(in the rows, 128 means zero)
Rotation paths and how fast each direction turns (degrees a step):
Each turn is a multiple of 5 degrees from 10 to 175, or 0.
Each row of a path follows its step; steps can be skipped.

step 0: [131 114 126 138 125 135 130 114 122 122 123 127 131 134 131 124 135 127
 133 140 135 126 137 127 130 129 117 136 125 135 127 125 133 128 124 132]
step 1: [134 133 123 126 130 133 117 133 122 124 120 125 122 126 127 139 145 133
 124 134 129 140 124 119 129 133 127 130 127 131 138 133 138 132 130 131]
step 2: [119 130 134 131 113 119 120 117 126 131 126 126 127 120 132 125 128 142
 129 134 131 128 139 121 131 125 138 128 130 125 132 140 132 131 126 124]
step 3: [120 131 123 133 125 135 124 119 126 130 131 126 130 130 127 132 129 127
 135 131 138 129 130 141 122 123 139 128 123 137 133 123 134 140 131 144]
step 4: [125 130 122 126 133 135 128 134 122 128 128 134 126 123 130 134 125 140
 136 126 129 139 130 122 123 132 137 118 134 132 112 132 139 132 135 126]
step 5: [129 127 124 130 132 121 136 125 137 131 124 122 123 122 123 118 130 130
 130 129 121 118 130 132 123 127 149 121 123 129 130 134 137 128 130 119]
step 6: [128 119 134 128 123 128 127 129 135 125 127 144 126 132 122 128 126 120
 136 125 134 122 131 132 121 127 127 127 124 140 127 115 138 134 136 119]
step 7: [129 132 134 129 130 134 132 142 132 126 125 126 123 136 134 133 139 136
 125 135 128 127 118 133 132 132 130 120 131 131 122 120 139 114 130 121]
step 8: [136 127 129 123 121 115 134 120 132 128 132 129 126 118 128 136 123 129
 131 128 129 121 118 130 140 122 126 126 126 128 138 134 137 119 134 117]
step 9: [123 124 132 123 126 131 124 131 121 127 130 135 121 137 135 121 117 133
 122 126 132 117 125 140 136 126 125 141 121 132 134 123 134 129 137 135]
step 10: [130 134 130 118 134 140 131 126 122 129 132 126 129 142 128 129 122 135
 132 128 140 129 115 118 129 130 122 117 122 120 129 134 133 121 127 130]
Speeds:
[126 129 125 132 126 126 126 126 123 132 128 127 127 129 128 128 129 126
 127 125 129 133 130 129 122 129 131 125 129 129 127 131 128 129 129 127]
35

step 0: [124 141 113 124 140 125 130 135 128 124 118 124 118 125 131 118 133 126
 125 135 127 129 117 125 130 124 128 121 126 126 145 118 125 123 123 124]
step 1: [126 123 118 130 129 125 136 129 128 127 128 119 135 136 126 136 132 130
 119 123 131 122 129 115 146 133 122 138 129 121 123 126 136 118 138 135]
step 2: [115 123 127 138 137 133 127 127 125 130 127 127 119 121 130 119 132 128
 130 123 137 143 131 128 130 126 117 126 121 124 147 133 126 133 135 129]
step 3: [125 139 119 125 120 133 127 117 129 120 134 127 124 138 118 127 128 127
 126 134 141 118 127 120 128 125 127 130 128 126 135 116 127 112 138 122]
step 4: [118 115 126 127 143 135 130 123 133 139 120 128 119 127 128 127 141 138
 123 126 131 126 125 116 137 128 134 119 128 121 128 134 130 122 122 132]
step 5: [131 135 121 127 127 124 130 120 125 127 133 111 123 128 117 127 139 116
 146 125 136 134 136 128 135 131 123 130 131 130 133 133 125 123 136 135]
step 6: [111 131 128 126 131 136 132 120 117 132 129 124 132 130 137 115 127 144
 131 124 138 125 120 127 130 130 137 133 129 119 131 124 118 122 128 121]
step 7: [134 129 130 131 133 140 139 114 132 129 125 126 129 130 125 132 131 118
 133 127 145 119 131 118 122 124 118 126 122 124 123 137 132 123 123 139]
step 8: [121 127 130 129 142 129 123 122 115 131 120 114 128 122 115 130 127 122
 134 135 124 134 121 125 125 128 140 123 128 128 136 131 114 121 129 122]
step 9: [132 139 117 128 125 131 142 130 123 126 127 112 134 118 133 128 136 135
 136 131 136 121 130 125 130 122 129 128 124 116 118 122 138 122 123 127]
step 10: [116 129 130 131 142 130 138 130 124 137 120 126 142 122 128 129 127 122
 125 115 127 120 127 124 122 132 126 130 127 128 139 137 119 127 135 139]
Speeds:
[134 128 128 129 125 128 129 129 127 129 130 126 128 127 129 128 129 129
 127 126 132 128 128 131 129 128 132 127 126 129 134 126 127 127 126 123]
120

step 0: [121 118 126 129 127 125 127 126 135 126 126 120 137 129 125 125 135 139
 124 131 118 131 116 129 126 129 132 127 130 138 132 120 132 114 134 134]
step 1: [135 120 133 123 125 135 129 131 121 119 126 127 125 128 129 127 124 126
 127 123 126 120 134 130 132 138 141 125 132 123 136 135 130 140 128 115]
step 2: [135 130 123 129 125 124 136 129 131 141 129 132 126 130 126 147 129 129
 129 128 140 137 126 137 126 126 123 124 127 135 118 132 123 132 124 132]
step 3: [117 136 130 138 131 129 117 127 134 125 127 123 134 118 119 126 140 118
 124 126 125 127 128 116 129 121 128 137 135 124 123 130 126 125 129 125]
step 4: [125 124 132 125 121 127 127 129 120 127 132 126 128 131 134 118 114 133
 129 132 131 129 140 124 127 135 125 121 130 118 135 129 118 127 129 144]
step 5: [125 127 116 134 127 128 143 126 126 119 129 128 127 133 133 131 137 135
 135 134 128 129 111 128 130 129 134 133 119 133 132 124 134 127 120 126]
step 6: [133 126 125 118 137 131 126 137 116 129 122 132 130 130 122 132 131 118
 118 120 127 122 133 128 132 125 121 129 128 120 127 124 131 126 134 114]
step 7: [143 136 131 134 119 121 125 123 141 136 136 140 126 127 127 131 122 131
 133 133 126 127 135 129 120 127 127 129 122 128 123 129 123 123 133 134]
step 8: [118 128 125 136 135 133 125 115 132 130 132 115 135 120 136 117 123 130
 124 122 125 129 119 128 136 129 123 133 129 130 124 130 136 130 126 125]
step 9: [119 125 133 118 121 131 123 141 124 124 132 132 116 136 131 123 132 135
 132 123 135 130 135 134 127 126 124 123 136 130 142 125 130 131 129 126]
step 10: [129 125 127 128 129 126 134 128 128 135 116 133 122 125 118 129 135 130
 134 135 120 126 124 131 129 131 139 119 116 135 114 128 131 125 120 132]
Speeds:
[131 129 129 126 128 130 126 125 131 129 131 128 126 130 127 125 126 129
 130 124 126 126 128 130 128 129 125 128 126 131 128 123 132 126 129 125]
40
[128 132 127 127 128 128 128 127 130 131 123 129 125 127 126 128 125 126
 128 126 128 132 128 123 124 128 129 130 128 127 125 129 126 125 132 127]
90
[130 128 126 126 131 131 125 124 129 128 130 131 133 127 126 129 130 129
 129 127 127 128 132 127 124 125 126 131 127 128 126 130 126 130 125 130]
85
[128 129 127 131 131 130 126 128 128 127 127 124 130 128 128 126 129 128
 128 131 128 130 125 133 123 128 131 129 129 125 125 126 129 126 127 125]
140

step 0: [124 125 128 137 139 129 137 131 128 129 115 138 123 134 138 132 125 126
 131 125 122 126 118 126 116 129 134 144 134 135 119 128 135 131 130 135]
step 1: [136 124 135 122 121 135 123 125 124 131 119 130 119 128 124 118 128 131
 125 128 113 135 128 128 127 128 130 129 129 127 118 134 131 142 135 110]
step 2: [130 141 123 130 111 125 137 135 119 124 121 133 134 130 125 138 130 126
 122 135 126 138 136 130 134 117 130 127 128 122 140 127 130 131 124 125]
step 3: [138 126 134 138 134 136 134 142 127 135 127 130 134 128 131 129 129 132
 133 119 137 133 114 123 132 123 126 134 122 134 137 138 125 133 130 140]
step 4: [141 112 123 120 128 129 140 128 128 136 136 119 117 132 131 135 134 129
 122 121 118 129 121 132 127 130 133 136 130 135 124 126 128 123 130 119]
step 5: [129 130 122 117 118 139 113 128 117 128 130 134 131 131 131 137 126 137
 120 133 129 129 135 123 131 128 135 137 123 127 121 131 138 123 117 123]
step 6: [129 126 136 120 126 119 131 130 123 130 126 140 141 128 119 132 127 141
 139 125 134 142 128 121 127 123 126 128 132 125 125 125 114 130 122 137]
step 7: [129 120 127 124 116 128 138 121 130 120 134 121 131 125 126 125 131 132
 133 129 124 115 118 130 127 127 133 138 121 139 135 126 120 141 135 138]
step 8: [132 141 121 128 122 132 131 130 127 125 134 123 118 127 128 126 126 128
 109 117 127 123 131 118 119 132 122 138 125 129 111 127 130 126 126 133]
step 9: [123 127 122 118 134 131 130 119 136 122 111 132 126 128 123 136 111 135
 132 121 134 139 131 124 133 122 127 134 133 124 123 132 133 129 129 127]
step 10: [129 131 137 131 125 122 132 115 121 133 108 125 139 132 124 129 128 128
 131 133 124 123 121 128 119 120 129 132 120 139 130 126 119 134 126 118]
Speeds:
[132 129 129 129 131 124 128 127 129 127 128 128 129 131 129 127 128 130
 131 129 128 128 124 128 126 129 125 131 125 128 134 124 128 128 127 130]
100
[125 129 129 129 126 126 129 129 127 127 128 126 130 122 129 127 132 129
 127 128 127 130 124 127 132 126 128 125 126 128 129 125 127 132 125 130]
85
[129 129 128 129 132 129 125 129 124 131 129 129 127 126 126 124 130 132
 127 124 127 131 129 128 128 128 121 128 130 130 127 129 125 129 128 128]
145
[127 127 128 128 124 127 126 127 129 133 128 124 122 130 129 128 128 127
 130 129 123 126 126 129 127 130 127 128 128 127 128 131 125 131 125 129]
110
[127 128 123 129 126 128 125 129 128 129 128 129 132 130 127 130 127 126
 123 129 129 129 125 126 129 132 125 130 130 121 129 128 127 129 128 128]
115

step 0: [126 115 121 120 140 136 129 140 123 125 120 127 119 141 124 126 128 129
 132 126 139 133 123 136 139 129 125 117 120 128 127 127 132 133 133 137]
step 1: [140 132 121 123 136 123 115 121 132 105 131 136 132 126 123 128 128 129
 128 131 129 129 133 137 125 128 124 119 131 131 128 134 132 131 143 127]
step 2: [117 135 132 118 129 139 122 127 123 123 121 124 134 117 128 126 130 127
 124 127 113 126 132 127 130 138 126 125 132 139 143 126 134 124 132 115]
step 3: [119 112 134 115 131 126 135 120 127 139 125 130 127 121 128 126 128 127
 128 127 120 133 134 130 141 133 129 124 143 127 119 120 123 123 133 139]
step 4: [133 128 124 121 122 133 137 138 136 125 124 139 119 125 134 116 116 129
 120 132 122 128 130 133 122 126 117 133 122 124 115 131 133 130 138 139]
step 5: [123 135 127 128 132 126 112 134 125 127 129 139 128 129 124 129 117 137
 129 132 114 124 120 130 128 134 132 118 116 127 138 134 130 134 124 143]
step 6: [119 131 131 112 117 122 117 128 128 122 135 125 136 126 129 141 126 131
 120 129 126 131 135 131 117 124 137 126 140 136 129 128 115 128 127 133]
step 7: [112 128 141 114 118 138 142 134 128 126 125 122 133 135 119 122 138 128
 133 132 127 121 133 123 129 128 124 129 124 126 121 136 128 121 127 132]
step 8: [122 127 120 136 129 134 126 130 134 126 134 137 122 124 127 126 140 120
 132 129 128 120 117 134 137 116 129 119 127 122 117 128 125 121 136 144]
step 9: [124 133 125 125 136 132 113 140 128 117 130 125 122 122 126 124 129 126
 114 124 127 141 124 139 123 121 130 128 110 131 125 127 122 129 128 122]
step 10: [132 129 129 119 133 133 116 117 123 124 124 111 130 132 109 130 133 131
 118 133 128 126 140 129 133 137 132 117 127 125 131 126 129 129 126 132]
Speeds:
[130 128 129 129 131 125 125 128 125 125 126 128 124 125 128 130 127 127
 130 131 128 128 127 130 125 126 126 129 126 131 128 129 130 123 125 130]
90

step 0: [127 128 117 115 121 122 120 132 132 133 135 139 128 127 129 126 137 131
 128 129 126 131 118 133 129 128 130 144 130 135 133 130 123 122 123 125]
step 1: [135 116 134 132 130 127 124 137 128 123 132 130 129 120 129 136 124 137
 125 129 130 131 142 121 136 121 133 140 117 119 128 128 132 130 128 124]
step 2: [132 127 125 122 136 131 129 125 128 119 126 117 130 146 139 137 125 126
 137 125 135 117 130 125 129 139 126 126 127 122 133 129 125 121 125 132]
step 3: [128 132 128 130 132 126 116 130 123 133 123 120 128 126 131 124 129 121
 123 120 138 121 119 138 125 117 128 130 136 130 128 134 123 133 135 114]
step 4: [126 132 126 120 128 119 125 125 142 128 135 126 130 112 127 132 126 136
 127 131 137 142 126 131 130 132 118 130 134 127 127 130 141 125 129 127]
step 5: [136 107 126 122 133 126 128 124 126 132 126 126 131 134 128 119 136 137
 123 123 125 135 133 130 135 131 123 135 125 130 136 115 123 126 126 131]
step 6: [129 134 137 125 123 124 119 139 126 111 136 132 129 133 137 123 126 126
 132 125 132 117 133 130 135 126 130 131 129 126 134 127 121 135 117 130]
step 7: [118 125 118 125 133 121 132 128 125 127 134 125 127 128 128 137 124 128
 128 127 145 120 123 118 123 122 136 141 132 128 124 131 124 120 135 125]
step 8: [136 125 127 130 136 137 117 127 133 127 118 123 130 128 141 134 138 127
 126 133 126 140 127 124 129 127 124 134 137 123 128 134 136 124 127 115]
step 9: [135 129 119 118 126 124 113 127 129 137 126 125 130 125 123 129 124 128
 134 124 132 124 131 139 135 135 122 126 115 121 142 127 129 129 127 128]
step 10: [131 119 138 132 134 116 132 133 127 121 139 122 129 134 132 124 117 140
 122 120 136 130 128 139 126 126 122 128 127 132 124 131 125 133 130 126]
Speeds:
[128 129 126 127 129 130 129 126 126 126 128 127 131 124 125 129 130 125
 129 132 130 132 124 127 128 125 127 125 131 128 129 129 124 126 127 125]
85
[127 130 128 131 127 125 129 127 130 128 125 126 126 127 132 128 129 122
 125 127 132 125 128 123 126 130 128 126 129 128 127 125 128 126 128 125]
80

step 0: [134 139 132 136 132 132 129 132 128 126 131 140 127 121 128 125 116 123
 124 121 114 121 129 136 126 127 127 125 134 135 125 126 131 126 138 120]
step 1: [125 126 125 131 137 126 125 127 120 132 125 128 123 125 127 134 127 120
 145 132 130 121 130 126 142 130 128 134 114 134 134 123 133 132 127 122]
step 2: [134 127 137 128 134 137 132 134 132 132 127 128 139 133 121 111 133 119
 126 127 132 133 133 128 132 136 138 125 120 125 133 131 123 130 131 134]
step 3: [145 132 130 125 130 122 122 132 136 135 134 120 127 121 127 130 142 128
 127 132 131 128 126 139 135 120 123 130 132 125 122 123 132 119 127 126]
step 4: [118 119 126 139 126 121 127 119 137 140 126 137 136 122 124 126 130 131
 120 134 132 119 122 123 129 125 129 132 126 122 120 131 125 133 126 126]
step 5: [135 134 120 124 126 127 123 137 138 126 124 132 124 130 137 127 118 122
 123 128 134 126 138 126 118 133 120 135 124 129 122 139 123 131 135 126]
step 6: [125 138 128 123 131 127 132 130 132 135 120 128 137 132 131 141 126 126
 127 123 127 134 124 119 139 121 125 128 134 141 136 134 136 129 122 124]
step 7: [131 128 128 118 125 127 123 129 113 130 135 140 140 125 120 120 127 130
 126 121 120 123 133 129 128 128 134 125 124 132 131 133 121 124 128 116]
step 8: [126 132 123 122 136 125 132 133 122 128 122 126 125 127 141 123 139 130
 139 129 123 127 134 127 136 127 126 128 116 119 116 127 133 120 126 131]
step 9: [130 125 126 125 131 126 126 118 131 141 123 126 125 132 122 124 129 115
 119 124 122 138 119 123 124 123 137 123 124 116 130 127 131 129 131 135]
step 10: [135 129 128 119 121 124 129 117 131 132 122 133 121 123 126 133 137 129
 129 132 134 124 135 139 117 122 120 130 130 135 131 132 119 120 129 136]
Speeds:
[125 129 130 130 128 134 129 128 128 130 125 128 131 129 125 127 127 129
 122 127 125 128 128 127 127 127 130 127 127 125 128 126 128 132 126 127]
155
